In the rows, 100 means zero.
The rows below fall into families. The same turns and mirrors carry the whole set onto itself and the rows of a family onto each other. For each named row, which other rows are in its family? Write them in the order they are listed.
These 32 rows form 4 families of 8 rows each.
Q734: [ 64, 102, 117,  65,  56, 100,  60,  58, 112]
Q367: [ 95, 107, 117, 123, 121, 153, 104, 125,  99]
Q430: [ 66, 131,  83, 114,  50,  96,  48, 137,  93]
Q990: [143, 121,  73, 126,  76, 118,  50, 105, 100]
Q45: [ 59,  74, 106,  69,  89,  98,  80,  69, 141]
Q150: [ 74,  98, 133,  88,  95,  93, 120, 103, 144]
Q683: [144, 105,  76,  99, 103, 141,  56,  99,  91]
Q849: [135, 107,  70, 127, 115, 138,  66, 126, 111]
Q732: [ 69,  91, 100,  58,  46,  90,  86,  85, 137]
Q777: [ 59, 112, 117,  78,  51,  87, 105, 113, 139]
Q701: [ 80, 134, 147,  92,  65,  93, 107,  99, 116]
Q933: [ 86,  86, 126, 101, 118, 141, 108, 123, 148]
Q758: [ 90, 118, 138,  75,  69,  99, 122, 110, 121]
Q74: [ 87, 139,  82, 141,  84, 118,  34, 124, 107]
Q875: [ 68,  88,  90,  93, 128, 148,  51,  76, 117]
Q433: [ 70,  61,  99,  81, 113, 145,  69,  89, 145]
Q136: [ 74, 134,  96, 131, 115, 140,  50, 136,  95]
Q345: [ 89, 109,  66, 129, 120, 143,  42, 125, 115]
Q541: [122, 106, 120,  56,  47,  93,  73, 111,  99]
Q250: [ 99,  83,  76, 111, 128, 153,  68,  88, 136]
Q613: [122, 114,  75,  96,  39,  94,  66, 120,  87]
Q383: [ 48,  93, 109,  53,  68, 107,  62,  75, 121]
Q551: [ 62, 125,  92,  82,  43,  77,  56, 116, 121]
Q127: [143, 102,  93, 106, 124, 126,  62,  96,  90]
Q210: [ 51, 150, 117,  95,  59,  86,  59, 127, 101]
Q296: [ 88, 102,  92, 128, 130, 148,  90, 118, 136]
Q917: [ 49, 125, 128,  75,  56,  95,  50, 131, 101]
Q126: [102, 123,  99,  76,  38,  72,  82, 113, 119]
Q893: [111, 114, 118, 112, 129, 142, 110, 111, 121]
Q945: [ 80,  79,  85,  97, 116, 162,  55,  83,  92]
Q26: [123, 116,  96,  65,  44,  88,  65,  91,  94]
Q584: [ 72, 124, 100, 125, 134, 127,  40, 117,  95]

Same family as Q990: Q430, Q45, Q150, Q933, Q74, Q433, Q613
Same family as Q210: Q683, Q758, Q875, Q136, Q383, Q893, Q26
Same family as Q849: Q732, Q777, Q345, Q250, Q551, Q296, Q126

The rows below fall into families. The same turns and mirrors carry the whole set onto itself and the rows of a family onto each other. For each named row, which other rows are in its family? Write them in the order they are listed.
These 15 rows form 5 families of 3 rows each.
Q515: [ 75,  80, 100,  78,  67,  58, 121,  90, 138, 102,  53,  78]
Q30: [ 88,  54,  94,  93,  73,  62, 130,  90, 151, 128,  68,  74]
Q531: [106,  73,  78, 101,  89,  43, 114,  78, 153,  86,  50, 111]
Q858: [107, 149,  83,  76,  72, 127, 106,  68, 136, 148, 124, 124]
Q648: [146,  74,  31, 112,  79, 122, 107, 125, 147,  92,  62, 136]
Q899: [ 81, 133,  98,  79,  80,  88, 101,  40, 158, 128, 102, 128]
Q746: [109,  60,  40,  87,  65,  81, 134, 136, 156, 126, 111,  84]
Q194: [ 88,  65,  92,  89,  47,  81, 135,  72, 170, 110,  66,  78]
Q935: [ 93, 148, 106, 109,  68, 131, 124,  72, 135, 138, 127, 120]
Q993: [102, 141,  95, 100,  53, 155, 111,  70, 147, 110, 111, 133]
Q226: [ 96, 121,  54, 112,  62, 126,  77, 144, 110, 117, 102, 125]
Q868: [ 91, 105, 121, 105,  35,  99, 131,  99, 127,  96, 138,  87]
Q404: [154, 115,  53, 111, 104,  99, 104,  85, 142,  96, 101, 165]
Q946: [166,  94,  49, 114,  91,  93, 129, 126, 124,  83,  84, 132]
Q557: [141,  86,  50, 121, 106, 117, 111, 141, 129,  96,  81, 143]

Same family as Q531: Q899, Q404
Same family as Q935: Q30, Q557
Same family as Q993: Q648, Q194
Same family as Q868: Q746, Q226

